Some points, one per row:
-95:81:-23:27:25:-26:-67:-64:-77:-21:7:8:-31:-10:-33:42:4:-1:-29:5:-18:9
14:-56:42:73:17:38:-30:-4:6:14:47:-35:-85:-71:18:64:-42:-80:-2:29:-52:10
63:-37:-12:-17:1:8:40:41:40:-9:-13:14:33:54:23:-34:18:31:24:-20:42:12
-61:114:-60:32:61:-50:-42:-55:36:-87:-16:-47:-53:-20:-41:45:10:5:-17:91:-32:12
-76:79:-38:38:25:-35:-50:-56:-61:-26:14:-8:-43:-39:-32:53:3:-24:-39:47:-28:13
20:51:-55:-93:26:-10:16:-8:54:17:-30:-6:80:24:2:-58:14:87:43:-3:36:-42
2:-33:34:-45:4:7:4:-5:-5:66:-5:3:1:-50:7:-31:-13:-14:16:-35:-9:-17
54:-45:47:-44:-7:-15:57:4:21:72:-8:5:46:-49:4:-64:-28:-11:26:-31:25:-13
5:78:-106:35:58:8:-4:-34:71:-78:15:-30:-2:-6:-4:65:-17:43:20:99:3:21
9:-59:73:53:-2:45:-52:-10:-55:46:42:-49:-76:-117:-6:45:-37:-125:-42:13:-127:0
41:-34:24:42:-14:62:-18:6:15:21:45:-37:-29:-51:32:44:-53:-63:-3:37:-63:-1
70:-120:69:-25:-26:41:29:49:37:78:6:-8:4:-47:24:-44:-36:-63:18:-31:-29:-17
23:-83:91:-15:-52:-5:19:24:-47:54:-1:9:12:-36:-14:-45:-3:-50:-1:-61:10:-13
-36:51:-6:-68:-5:-40:-18:-3:-43:-44:-52:22:56:83:-28:-52:41:69:-17:-33:7:-11
6:-8:20:-80:-42:-29:13:10:-36:4:-28:23:93:49:-16:-65:18:64:-24:-66:29:-35
-69:104:-84:28:58:-29:-26:-51:1:-38:-5:-2:-34:0:-16:25:11:41:8:42:11:20
28:-30:-4:-12:-14:1:47:28:-8:8:9:46:40:42:-3:-28:4:22:8:-4:49:6
Here are 10 more points, each followed by its number:
63:-51:-5:75:16:89:13:30:48:24:52:-12:-65:-41:47:76:-39:-74:16:55:-31:12 0
-70:90:-14:46:58:-57:-26:-58:44:-57:-8:-39:-82:-46:-32:64:4:-31:-2:60:-36:21 1
53:-42:-10:26:-53:16:18:36:-29:-32:26:54:51:92:40:-18:28:39:-8:-23:76:19 2
-19:63:-42:33:21:-27:-24:-36:-5:-29:23:-19:-1:-12:-12:35:-4:19:-15:80:-2:23 3
-95:127:-30:13:63:-57:-46:-76:0:-19:-19:-19:-71:-28:-27:20:8:0:20:40:-24:4 4
23:45:-46:-99:24:-6:37:7:44:8:-35:10:60:38:-6:-61:15:75:31:-23:42:-31 5
-2:7:14:-97:-44:-2:2:15:-60:13:-40:23:86:53:1:-63:25:64:-15:-79:23:-44 6
1:-59:44:73:-19:50:-37:6:-41:-1:25:12:-76:1:38:17:-16:-77:-20:-26:-60:9 7
47:-54:13:39:2:58:-10:13:2:40:36:-29:-23:-86:13:42:-57:-81:-16:28:-73:0 8
-7:30:-35:-66:5:-32:31:-14:22:4:-36:30:42:41:-1:-45:34:60:25:-31:71:0 9
Which three of these numbered points are nearest to each point below, looking only along the 7 directions in which the first points spread most? Their numbers follow each, nearest first.
-47:44:0:-44:-12:-62:-1:-21:-21:18:-38:17:32:36:-34:-43:28:56:23:-57:56:-12 > 9 6 5
10:-57:58:48:-21:42:-59:24:-60:1:30:-1:-63:-4:28:38:-26:-89:-35:-21:-47:-5 > 7 8 0
9:-56:52:70:-28:47:-40:22:-52:0:33:-12:-57:-3:16:35:-7:-72:-30:-24:-34:19 > 7 8 0
-32:82:-67:-1:58:-30:27:-34:58:-40:-9:-23:-5:-1:-24:25:9:38:5:49:33:13 > 3 4 1
-37:21:2:-62:-2:-49:0:-4:-22:14:-45:19:31:40:-28:-57:27:43:0:-51:33:-20 > 9 6 5
27:-28:12:-69:-45:4:10:25:-8:-21:-34:16:62:60:10:-56:31:47:-5:-60:36:-11 > 6 9 5
29:31:-49:58:29:-6:11:5:94:-28:15:-42:-44:-18:5:44:-22:0:15:81:11:36 > 3 1 0
9:-7:-9:-13:-10:-30:42:36:36:-16:-27:27:28:71:2:-45:35:51:12:-28:82:23 > 9 2 5
30:-83:86:-7:-61:-9:7:26:-44:47:2:7:5:-28:-12:-34:-12:-54:-13:-66:13:4 > 7 8 2
